Each row is where one point has got to under a steady rotation. How many steps took it there?
The counts run from 0 to 387.
[-10   1 -19 -28   1  -6 -14   8   0  30  -7  21  -4   6 -37  -6 -51 -29
  -7   7  26  -9  -5  -9  10  14  27 -21  17  -2 -17 -23  12  19   5  31
  -7 -21 -30] : 357
[  7   6 -31 -11 -12 -26   0  -6  -3   2  36  47  12  29 -13  20 -25  -7
   8   5  -2 -11 -26   4  33  26  15 -19  -8   9   5  -8 -18  29 -20  12
   3 -30 -17] : 371
[  0 -17   7  -7 -41 -24  22   8  -2  -2  24  -3   7   8 -24   4 -36 -18
 -31  14  12  10 -20  -7  38  14   5  -9  13  30  -1   7  29  -8 -35  -1
  16   8 -15] : 198
[  6 -10  18  -7 -31 -22  26   9 -17  -7  38   7   5 -15 -27  11   2 -27
 -22  37  20 -18  17   1  20   7   9  11  22 -25 -15  18  13 -35  -4 -26
  -4  -4 -31] : 193
[-10  32   9  -7   3  17   5 -21  -2  23  18  -9 -16  -7 -19  12 -26 -31
 -30   9  23 -38   3  24  29  -5  -3 -29  29 -10  -5  -1   0 -20 -21  18
 -12 -15 -14] : 169
[  2  -5 -17   9 -15   3   9 -31   6  -1  -6 -25  -8  43 -13  -8 -35 -28
 -23  32  17 -21  -6  -7  26  13  17 -29   6  -1  35 -12 -37  -1 -12  11
  10 -19 -13] : 174
[-18  26 -36  -3   7  -4  -9 -16  -4   1  -7  -8 -17  -6 -19  30 -32 -18
   9  -4  -7 -22   1   5  30  38  16 -31  35  18 -29  -6  -8   6  -4  31
   5 -11   0] : 307
[  7 -14   3  11 -21   1  15  -4 -16 -19  41  -7   5  26  -1  13   0 -20
 -53  29  30   2 -10   5  15   5  23 -10  -1 -26  12 -12 -35 -29 -24  -6
   0  -6   1] : 239
[-15 -10  -9 -12  -5 -29  27   4   7   9  14 -18  10  17 -27 -13  -7  -6
 -38  36 -25  -6   6   1  29  14 -29 -14  17  39   9  -1   0  20 -33   2
  -6   1 -27] : 323
[  0  -8 -34 -11   1 -36   7  -9 -11   3  29  24 -19  15 -30  16 -29 -15
   9   8   5 -10 -24 -19  31  16  19  -6  14  12 -11  12  12  15  23  -7
  32  -5 -20] : 320
[-11  -9   4 -15  -9 -39  27   6 -10   7   1   0  15 -12 -37   1 -14 -18
   1  36  -7  -5   7  -3  31  32  -5 -20  33  24   5  10  32 -19  -4 -23
  -2   4 -22] : 258
[-22 -24  -8 -12 -32 -16   2  -7  17  11   5  45 -14  27 -23   1 -34 -16
 -22  32  13   9  -6  -7  -5   9  19 -21  20 -23  33 -13 -21   5 -13   3
   9  17 -10] : 361
[ -1 -15 -23 -17 -19 -10  13   4   7  14  -3  42  12  24 -24  20 -14  -2
   3  12  16   3 -18 -12  13  25  29 -15  32  31   7 -25 -14 -16 -39  21
 -21  -6 -20] : 111
[-12   3 -21   8  19 -33   4 -18   6  -8  22  38  -6  31 -27  -1   2  -3
 -15  22  18  33 -28 -11  10  15  -7 -26  -5  -2   5 -13  -1  -7 -12  22
  48   8 -18] : 274
[ -6  -3   0 -16 -30 -50   1   2  -2  -3  27  35  10   8 -31  14 -17 -27
  11  27 -10   7  -9 -10  34  33   3 -12  12  21  -2  10  27  16 -11 -13
  -9  -5 -16] : 259
[-14  17 -26   5  11 -25  35 -21 -12  -4  13  -5  17   4  -5  -1  -3 -11
 -14  26 -18  30  -8  -5  37  26  -7   0  -2  20  -3  20  15   3 -45  14
  22 -23  -2] : 136
[-32   9   3  18 -11 -17  23  -9  17 -35  21 -19   5   6   1  -3 -18 -13
 -33  18   8   7  -6  -9  35  19   0 -26  -3  -5  -2  -6   0  22 -37   5
  50  -2  -2] : 336
[-13   9  -6   5   5 -19  24  12   6  -6 -12   4  12  -9 -17  -6  -2 -22
  -3  16  17 -12 -19 -19  21  20  34 -17  23   0   8 -29  20 -42 -23  -7
  29 -34 -16] : 345
[-11 -30 -24  -6 -19 -34   1  15  -9 -12  37  26  -7 -15 -13  36   7 -11
  -7  42  -4  -2  -1   2  -1  41  11  -6  21 -24 -17  -9 -10 -15  19  -8
 -12  26  -7] : 55
[ 21   3 -15 -19 -32 -29   3  11  11 -11  17  -4  -5  12 -27   9 -12 -24
 -12   5 -16 -62  -4  17  44  14  13 -25  11   7  -7   0   1  22 -11 -11
  11 -12 -24] : 184
[ 27 -11  -9 -28 -15 -16  -3   8  -3  -8  -4   9 -11  30 -29   7 -21 -29
 -15  10  19 -29  -4  17  30  31  38 -30  22   3 -30   7  17  -6   2  20
   7  14 -25] : 245
[-21  16 -23  -1 -11  -1   9 -12   7  -7  -5  36  15  31 -18  21 -14   8
   5  11  20   0   1 -29   3  40  24 -35  22   5   7 -15 -23   1 -26  15
   4 -20 -15] : 112
[-45  16 -25  13  13 -19  12   4  14  -7  25 -13   0 -12  -2   6  24 -15
 -59  36 -25  -1 -26   6  -7  11 -14  -7  -1 -12  -2 -14  -2  -3 -40   0
   8  -3   2] : 90
[-14 -22   9  -5 -44 -13   9  14   7 -18  26   9  20   2  -5  22 -26 -13
 -28  16  14   3   9  -2  20  24  15 -34   7 -24  26 -32 -33   4 -23 -11
  -7  -2  -3] : 300
[-30  -2   4   9  -6 -50 -17  12  24  -7  41  38   5   0 -15  19   0  -2
   0  18  -1  14 -32  -8  11  27 -13 -20  -3  10   5 -40  -5   8 -16   2
  17  16  -6] : 213
[-16  12 -12   2   3 -11  25 -10 -16   7  -4 -30 -13 -20 -44  10 -18 -23
 -15  31  -7  -9  10 -15  28  16  -2  -8  47  27 -17   0  17 -35   1  -4
   3  -8 -18] : 257
[-28  -7  -8   1 -38  -5 -18   7   1 -10  42  28  -4   8  -7  30 -26 -18
 -30   6   7  28 -15  -6  10  15  11  -9  -3 -21 -12 -26 -29  16 -26  12
   3  -2   8] : 102
[ 28 -13  -6 -13   2 -26 -14  -7 -13   8  35  -5 -23  13 -28  17  14 -34
 -21  27   0 -21   8  35  29  12   7 -11   8 -12 -25 -11 -29 -11  25  13
  -2  16 -21] : 180
[-20  -8  18 -11 -24 -45 -25   9  23  -3 -12   8   5  29 -15 -14   1 -37
 -12  29  -8   1  -1 -29  18  23  36  -3   0   1 -21 -27  -3  20 -30   3
 -12 -11  -9] : 347
[-13  29 -14  -3  -4 -16  17  -4 -12 -22  -2  -8   6  17 -32  10  -2 -18
  -9  16  -7 -36  10 -20  44  23   9 -27  25   0 -24  18   8  11 -11 -18
  32 -21 -25] : 382
[-27  18   4  23 -31 -14  11 -23  13 -15  27 -15 -10 -21 -22  18 -39  -9
 -10  40   3 -21  36 -10   5   9 -10  -8  23 -31  15  -2 -18 -16   5  -6
  20   3 -27] : 67
[-41  -2 -41  25  12 -17  -3   2  -3  -8   4 -12  -9  -5  -9   9  -2 -18
 -31  42  -2  29 -27 -20 -21  37   9 -13   0  -4  -5 -32 -11 -14   7   3
  28  -8   8] : 349
[-14   0 -60  -6 -14 -14  17  -9  -8  -5  -7  29  11  10 -12  12  -2 -13
 -28  24 -23  27   7   6   2  26  22  -3   5 -13   1 -26 -45  -8 -18  24
  27  -8   3] : 237
[ -4  -9 -32 -17  11 -36  -2  -5   6  22  18  10 -37  -4 -27  24  -5 -21
  -2  22 -22 -24  -3   9  17  28   4 -11  41  15 -23  15   3  -6   8  12
 -13  25 -11] : 120
[-35  32 -30   0  11 -14  -5  -1  -4  10  15   6  -1 -48 -14  19  -6 -31
 -13  34 -18 -15 -14  26  -3  23  -4 -14  17 -20 -12 -10  15 -26   5   4
  -9 -13   4] : 354
[ -9   7 -11  -1  22 -25  22 -28 -14  21  30  22 -11  -9 -25  14  -5 -19
   9  25   8  36  13 -14  23  25  -1  10  34   6 -24  13   8 -24   4  19
   1  -5 -20] : 70
[  6 -30 -10  -2 -26 -31   0   9 -12   9  15  -3  22   8 -35  -9 -26 -11
 -13  52  -8  19  11   0  -4  27 -20   1  -4  24   8 -31 -10   2  -8  20
 -28  -6 -34] : 64
[ -2  15   3   7 -15 -38 -23 -23  -4  -5   9  29  -6  18 -27   0 -20 -35
  17  11  13  15 -20 -21  27  23  31  -2  -2   0 -15 -18  10 -19   0  17
  34 -18 -12] : 209
[  7  -2   5 -11 -14 -35 -13  14  24   3  25 -24   0 -14   8  -7 -13 -33
  -1  18   1 -33   4  24  34  17  24   4  -9 -30 -33 -31  -2  -5  -7  36
  -5  -7 -23] : 342
[-34  15 -29  -5 -15  -4  10  -5  -5  19 -13  -3  17 -13 -23   2 -23 -26
 -14  30 -24  -7 -15  -3  11  15   5  -7  20  12  23 -26 -14   0 -39  -8
 -20 -43   7] : 359
[-17  10   2  12  -8   0  12  -4   0 -32   1 -30   9  12 -22  22  17  -4
 -46  38   0 -16  30 -16  -2  21   6 -12  31  -2 -15 -20 -30 -14 -21   4
 -15  -2 -14] : 53
